Each row has a name. Each piece below is followed by the name of the row it came from, unless a question asks for something else. Each question is about the rows just above it.

[-2.25  2.15  4.57 -0.78  3.68  0.29  7.73  3.22 -1.16  1.26  1.92  1.67
 -4.43  2.39 -0.42 -1.07 -1.06 -3.23 -0.28  2.58 -0.57  2.83  3.31  0.33
  2.68  8.22  2.16]  Z
[ 2.15  3.22  2.83 -4.43  3.31  2.39  2.58 -1.07  0.33 -0.57  1.92  4.57
 -0.78  1.26  3.68  2.69  8.22  7.73 -0.42  2.16 -1.06  1.67  0.29 -2.25
 -0.28 -3.23 -1.16]  E
[ 3.54  4.81  3.52 -0.54  3.70  0.37  0.49  3.73  6.17  0.60 -4.03  2.79
  0.07  0.83  1.99  1.30  1.07 -4.69  3.37  3.87 -1.33  0.73  4.35  6.98
  0.26  1.20  2.99]  J
Put [-1.16 -3.23 -0.28 -2.25  0.29  1.67 -1.06  2.16 -0.42  7.73  8.22  2.69
  3.68  1.26 -0.78  4.57  1.92 -0.57  0.33 -1.07  2.58  2.39  3.31 -4.43
  2.83  3.22  2.15] back in order: which row is it?
E
[ 0.37  6.98  2.79  0.83  0.60  1.99  0.07  1.30 -1.33  3.54  1.20 -4.69
 -4.03  0.73  3.52  3.70  0.26 -0.54  3.73  3.87  0.49  1.07  6.17  4.35
  4.81  3.37  2.99] is which row reordered?
J
Put [-4.43 -3.23 -2.25 -1.16 -1.07 -1.06 -0.78 -0.57 -0.42 -0.28  0.29  0.33
  1.26  1.67  1.92  2.15  2.16  2.39  2.58  2.69  2.83  3.22  3.31  3.68
  4.57  7.73  8.22] back in order: which row is it?
E
[ 3.31  0.33  2.68  8.22  2.16 -2.25  2.15  4.57 -0.78  3.68  0.29  7.73
  3.22 -1.16  1.26  1.92  1.67 -4.43  2.39 -0.42 -1.07 -1.06 -3.23 -0.28
  2.58 -0.57  2.83] is which row reordered?
Z
Which row holds these entries in another order? [-4.43 -3.23 -2.25 -1.16 -1.07 -1.06 -0.78 -0.57 -0.42 -0.28  0.29  0.33
  1.26  1.67  1.92  2.15  2.16  2.39  2.58  2.68  2.83  3.22  3.31  3.68
  4.57  7.73  8.22]
Z
Put [ 0.33  2.68  8.22  2.16 -2.25  2.15  4.57 -0.78  3.68  0.29  7.73  3.22
 -1.16  1.26  1.92  1.67 -4.43  2.39 -0.42 -1.07 -1.06 -3.23 -0.28  2.58
 -0.57  2.83  3.31] back in order: which row is it?
Z

[ 2.90 -5.36 -0.12  0.09 -6.19 -2.43 -9.59  8.77  9.18  0.67] : W
[ 0.88  1.37  0.36  1.35 -0.86  0.81 -2.68  1.43 -0.68 -0.81] : U
[ 1.37  0.87  1.35  0.81 -2.68 -0.81 -0.68  1.43 -0.86  0.36] : Y
[ 1.43  1.37 -0.68  0.36 -0.81 -0.86 -2.67  0.88  0.81  1.35] : A
[ 0.67  9.18  8.77 -9.59 -2.43 -6.19  0.09 -0.12 -5.36  2.90] is which row reordered?
W
[-0.81  0.88  1.37  0.36  1.35 -0.86  0.81 -2.68  1.43 -0.68] is which row reordered?
U
Which row holds these entries in another order? [-0.68  0.36 -2.68  1.43  1.35 -0.86  0.81 -0.81  0.87  1.37]
Y
Which row holds these entries in another order? [-2.67 -0.86 -0.81 -0.68  0.36  0.81  0.88  1.35  1.37  1.43]
A
[-2.68  1.43 -0.68 -0.81  0.88  1.37  0.36  1.35 -0.86  0.81] is which row reordered?
U

[ 4.35 -3.61  1.64 -9.05 -3.43]  S
[-3.61 -2.79 -7.36  4.34  4.09]  P
[ 4.35 -3.61  4.09 -7.36 -2.79]  B
Which row holds these entries in another order? [-9.05 -3.61 -3.43  1.64  4.35]
S
[-2.79 -7.36  4.09 -3.61  4.35] is which row reordered?
B

[-1.03  2.32  0.63 -0.37 -2.94 -1.52 -0.54  0.75  1.72]  M
[-3.25  0.18  0.27 -1.93  1.24 -3.19  1.99  3.56  1.50]  H
[ 0.27  1.24  1.50  3.57 -3.25  0.18 -1.93  1.99 -3.19]  X
[ 3.14 -8.11 -4.18 -2.95 -5.25  1.80  3.65 -8.92 -0.28]  R
[-0.69 -3.17  0.69  2.02 -6.73 -1.80 -2.66  0.64  3.03]  N
[-1.03  2.32  0.63 -0.37  2.84 -0.56  0.37  2.22 -0.37]  Q
[ 5.87  1.05 -2.52 -1.13  5.34  6.78  2.29 -8.11 -5.76]  V
[ 4.15  7.76  1.23  2.65  8.37  6.02 -2.33  9.79  3.71]  F
[-5.25 -0.28  3.14 -8.11  1.80  3.64 -2.95 -8.92 -4.18]  L
Which row holds these entries in another order? [ 1.50  3.56  1.99 -3.19  1.24 -1.93  0.27  0.18 -3.25]
H
[-8.92 -0.28  3.14 -8.11 -4.18 -2.95 -5.25  1.80  3.65] is which row reordered?
R

[-2.16 -7.68 -4.91 -5.40 -2.52 -0.69 -3.33]  T
[-2.52  7.06  0.93  3.99 -5.64  5.37 -3.04]  K
[-1.60  7.96  3.51  5.30 -5.52  6.73 -1.50]  G
[-5.40 -0.69 -3.33 -2.16 -7.68 -2.53 -4.91]  C
Which row holds these entries in another order? [-1.50 -1.60  6.73  5.30  3.51  7.96 -5.52]
G
[-4.91 -5.40 -0.69 -3.33 -2.16 -7.68 -2.53] is which row reordered?
C

[2.07 8.39 2.12 0.37] -> Div
[-3.70 -1.88 -1.75 -3.32] -> gana
[ 1.04  7.51  1.90 -0.28] -> keli
[-0.78  7.96  1.93  0.91] -> vuz
[ 1.47  9.22  2.20 -0.29] -> reg
[1.75 8.28 2.06 1.23] -> til
[ 1.93  0.90 -0.79  7.96] -> vofo
[1.74 2.06 1.23 8.28] -> Dov
[ 1.86 -2.22  2.40  4.10] -> Rivum
Which row holds these entries in another order? [1.23 1.75 2.06 8.28]
til
Put [ 4.10  1.86 -2.22  2.40] back in order: which row is it?
Rivum
[1.23 1.74 2.06 8.28] is which row reordered?
Dov
Put [1.74 1.23 8.28 2.06] back in order: which row is it?
Dov
Put [2.06 1.23 1.75 8.28] back in order: which row is it?
til

[ 1.52 -0.41 -0.79 -1.78 -0.01 -1.23  0.37 -0.23  0.55 -3.06 -1.32 -1.62
 -0.42 -0.05  0.31  0.79  0.18 -0.45 -1.44  0.41  0.33 -2.08  1.12] : Tegaz
[ 1.20 -0.23  0.28 -4.89  2.29  0.46 -0.25  0.65 -0.32  0.06 -0.17  1.83
  0.13  0.41  0.18  0.17  0.20  0.94  1.23 -0.15  1.10 -0.17 -1.21] : taze
[-0.06 -0.34 -0.37 -0.18 -0.27  1.51 -0.32  0.91  0.55  0.78  0.32  1.38
 -1.29  0.35 -0.03  0.33 -0.03 -0.43 -0.41 -0.32 -0.06  0.49 -0.59] : vafo
[-1.13  0.24  0.07 -2.31 -1.08 -0.06 -0.08 -0.49 -0.66 -0.53 -0.42  0.12
  1.06 -0.64 -0.66  1.11 -0.81  0.49  2.85  0.19 -0.89  0.11 -0.34] : navar
[-1.13  0.24  0.07 -2.31 -1.08 -0.06 -0.08 -0.49  0.55 -0.53 -0.42  0.12
  1.06 -0.64 -0.66 -0.59 -0.81  0.49  2.85  0.19 -0.89  0.11 -0.34] : rir
[-1.04  0.26 -0.37 -2.85 -0.63 -1.88 -0.58 -0.96  0.07  0.13 -1.91  2.13
 -0.67  0.16  0.75 -1.84  0.49 -1.35 -2.50  0.45  0.28  0.00  0.50] : vomeb
[-0.23 -1.78  1.52 -2.08  1.12  0.37  0.41 -1.62 -3.06  0.55 -1.44  0.33
 -0.42 -0.05 -0.45 -0.01 -0.41 -1.32  0.78 -1.23 -0.79  0.31  0.18] : bes
[-0.80 -1.62  0.31 -0.05 -0.45 -3.06  0.37 -1.32  1.52  0.18  0.78 -2.08
 -0.41 -1.44  1.12 -0.42  0.55  0.33  0.41 -0.01 -1.78 -1.23 -0.23] : Dosu
[-0.06 -0.34 -0.37 -0.18 -0.27  1.51 -0.32  0.91  0.55 -2.30  0.32  1.38
 -1.29  0.35 -0.29  0.33 -0.03 -0.43 -0.41 -0.32 -0.06  0.49 -0.59] : Sel
[ 0.02  0.37  0.33 -2.09  1.42 -0.38 -0.44 -1.14  0.06  1.83  1.84  4.90
 -1.22  0.44  0.10  0.59 -0.08  0.45 -1.44 -0.34  0.29 -1.72  0.97] : Zuzub
[-0.81 -0.89  2.85  0.49  0.56  0.12 -0.49  0.19 -0.06  0.11 -0.66 -0.34
 -0.64 -1.13 -0.53 -0.42 -1.08  0.07 -0.59  0.24 -2.31 -0.08  1.06] : rud
Which row holds these entries in another order? [-3.06 -2.08 -1.78 -1.62 -1.44 -1.32 -1.23 -0.79 -0.45 -0.42 -0.41 -0.23
 -0.05 -0.01  0.18  0.31  0.33  0.37  0.41  0.55  0.79  1.12  1.52]
Tegaz
Which row holds these entries in another order? [-0.34  0.11 -0.89  0.19  2.85  0.49 -0.81 -0.59 -0.66 -0.64  1.06  0.12
 -0.42 -0.53  0.55 -0.49 -0.08 -0.06 -1.08 -2.31  0.07  0.24 -1.13]
rir
Put [ 0.18  0.31 -0.79 -1.23  0.78 -1.32 -0.41 -0.01 -0.45 -0.05 -0.42  0.33
 -1.44  0.55 -3.06 -1.62  0.41  0.37  1.12 -2.08  1.52 -1.78 -0.23] back in order: which row is it?
bes

